(in the rows, 100 means zero)
One turn sends every row of this set to another row. A few are shown first. Where does it send the rows asked after them?
tope: 107, 131, 102, 83, 114, 93, 116, 77, 97, 77, 96, 113, 136, 118, 94, 136
zut: 95, 90, 131, 93, 89, 133, 96, 96, 85, 74, 85, 68, 108, 124, 120, 96
soton: 102, 62, 99, 103, 80, 78, 120, 60, 89, 70, 91, 119, 118, 120, 99, 121
lafi: 88, 88, 77, 134, 73, 117, 117, 87, 96, 78, 83, 113, 124, 127, 73, 100
Liru: 119, 93, 71, 97, 90, 103, 76, 74, 94, 80, 105, 90, 108, 140, 118, 99
Dof: 115, 98, 119, 107, 92, 103, 130, 100, 115, 116, 76, 108, 118, 106, 93, 54
Fal: 114, 78, 108, 122, 95, 100, 109, 85, 69, 80, 68, 105, 102, 134, 66, 89
Veme: 103, 93, 105, 120, 118, 100, 122, 107, 97, 88, 126, 128, 102, 145, 108, 69
letad: 61, 77, 112, 92, 122, 73, 102, 108, 105, 109, 104, 102, 106, 135, 113, 103
nul: 82, 98, 70, 129, 84, 97, 91, 101, 98, 117, 82, 111, 116, 114, 128, 92
Bep: 104, 118, 122, 96, 118, 84, 122, 119, 86, 81, 73, 98, 106, 142, 88, 75
vuta: 107, 89, 131, 87, 86, 116, 104, 105, 153, 89, 81, 110, 132, 124, 115, 96
Kovi: 108, 105, 102, 108, 112, 143, 111, 84, 98, 89, 49, 94, 116, 111, 105, 108
dat: 104, 78, 84, 91, 97, 105, 95, 104, 119, 87, 61, 83, 121, 120, 135, 77
Ribu: 93, 92, 100, 113, 84, 117, 78, 128, 106, 86, 83, 107, 152, 129, 100, 100
dopo: 100, 81, 111, 98, 87, 72, 108, 82, 101, 74, 104, 127, 72, 139, 105, 106
vimiv: 99, 77, 134, 95, 136, 93, 115, 108, 97, 95, 108, 115, 118, 102, 82, 73
Mova: 117, 99, 121, 116, 125, 121, 107, 71, 123, 82, 118, 78, 123, 123, 100, 112
zab: 94, 103, 77, 108, 85, 101, 122, 51, 106, 90, 67, 129, 128, 102, 116, 84
tif: 84, 78, 100, 120, 125, 124, 89, 118, 103, 73, 97, 124, 124, 127, 75, 98
ruvu: 111, 108, 95, 86, 77, 113, 120, 87, 87, 95, 108, 132, 120, 81, 94, 99
nik: 109, 92, 153, 94, 99, 97, 104, 88, 113, 116, 89, 145, 109, 120, 105, 103
negu: 81, 97, 108, 142, 124, 100, 119, 77, 97, 118, 102, 121, 131, 129, 88, 90
Vobur: 96, 88, 120, 91, 98, 86, 121, 63, 100, 52, 78, 97, 123, 120, 98, 59
sal: 88, 107, 142, 107, 104, 93, 114, 83, 62, 87, 90, 129, 120, 121, 99, 67
Govu: 75, 110, 112, 76, 116, 85, 115, 83, 107, 83, 110, 121, 109, 150, 79, 75
bap: 84, 91, 90, 92, 115, 71, 90, 55, 117, 86, 88, 108, 140, 110, 119, 110
fitiv: 87, 109, 90, 90, 105, 77, 107, 118, 96, 57, 92, 127, 133, 132, 126, 84
Kefop: 107, 120, 126, 82, 98, 104, 81, 106, 130, 72, 84, 125, 135, 136, 83, 79
felo: 86, 99, 87, 84, 71, 123, 100, 102, 90, 113, 111, 99, 98, 136, 104, 97
vopes: 96, 93, 137, 100, 84, 71, 107, 72, 130, 106, 89, 103, 109, 123, 101, 129
bok: 84, 91, 111, 111, 118, 102, 102, 73, 141, 108, 67, 78, 120, 100, 107, 95
dibil: 81, 99, 111, 115, 90, 121, 97, 71, 96, 105, 91, 117, 89, 85, 115, 113
leni: 119, 109, 94, 55, 94, 112, 101, 61, 109, 98, 70, 110, 123, 125, 106, 103
Vug: 101, 107, 91, 103, 114, 103, 68, 96, 127, 89, 116, 103, 117, 93, 105, 116

bap turns into bok
leni turns into Vug
Where do these go?
letad turns into Dof
dopo turns into nik
felo turns into ruvu
vuta turns into Ribu
sal turns into Govu

One turn sends every row of this set to another row. A few are shown first. Where does it send the rows asked after them?
miku: 92, 84, 98, 89, 84, 127, 140, 63, 90, 114, 88, 99, 107, 91, 116
Mok: 67, 121, 82, 114, 86, 107, 59, 92, 113, 88, 117, 88, 95, 89, 124
farag: 88, 83, 62, 85, 82, 85, 72, 97, 116, 94, 108, 125, 122, 96, 91
Gazi: 75, 118, 105, 123, 111, 103, 84, 93, 110, 127, 85, 94, 72, 64, 103
nakip: 95, 84, 96, 91, 81, 123, 146, 78, 93, 121, 86, 91, 120, 102, 111
Dopag: 84, 91, 77, 80, 86, 77, 83, 108, 101, 88, 96, 131, 126, 116, 91
tib: 80, 138, 124, 113, 92, 88, 83, 106, 110, 99, 105, 89, 85, 106, 118
tob: 97, 78, 86, 94, 80, 129, 136, 68, 104, 123, 95, 89, 114, 86, 112
bogo: 70, 123, 86, 114, 83, 97, 75, 121, 111, 93, 111, 78, 116, 117, 117
bupo: 72, 127, 121, 118, 114, 94, 100, 112, 95, 125, 73, 96, 83, 93, 101
Taf: 103, 88, 83, 96, 82, 132, 130, 86, 86, 128, 84, 81, 119, 94, 119
neres: 99, 93, 94, 92, 86, 133, 131, 78, 73, 121, 77, 91, 110, 98, 123
Lam: 90, 75, 61, 80, 91, 85, 77, 98, 117, 94, 100, 124, 110, 107, 85
vub: 68, 105, 97, 122, 115, 116, 104, 110, 79, 137, 69, 91, 90, 87, 106
niv: 72, 101, 87, 125, 111, 119, 100, 113, 91, 143, 76, 82, 94, 79, 102
rez: 101, 88, 84, 95, 83, 137, 123, 70, 84, 123, 85, 88, 106, 82, 123
duf: 85, 78, 71, 76, 97, 86, 76, 87, 105, 85, 96, 135, 99, 105, 90
benul: 84, 132, 110, 119, 86, 89, 80, 113, 125, 108, 113, 76, 92, 102, 112
luko: 69, 102, 91, 123, 114, 121, 97, 100, 85, 137, 74, 90, 84, 73, 108
fiz: 82, 89, 78, 79, 89, 84, 73, 85, 98, 82, 100, 142, 109, 97, 99
Nagit: 82, 132, 113, 118, 89, 94, 74, 95, 121, 103, 114, 85, 78, 88, 118
zepi: 111, 79, 84, 66, 77, 98, 106, 76, 131, 108, 112, 108, 108, 87, 90
Bege: 62, 130, 104, 107, 93, 98, 73, 101, 89, 79, 103, 99, 97, 114, 126
nite: 108, 87, 100, 62, 80, 89, 123, 95, 115, 104, 100, 110, 119, 115, 87
vad: 87, 81, 73, 76, 96, 80, 84, 102, 105, 89, 92, 130, 111, 120, 85
Gino: 103, 90, 105, 58, 87, 94, 112, 67, 107, 94, 100, 125, 97, 96, 97
vede: 80, 117, 99, 126, 105, 98, 94, 120, 119, 139, 86, 78, 95, 82, 93

fiz turns into farag
Mok turns into bogo
Where do these go?
Taf turns into neres
duf turns into Lam
miku turns into tob
tib turns into Nagit
bupo turns into Gazi
niv turns into vub
zepi turns into nite

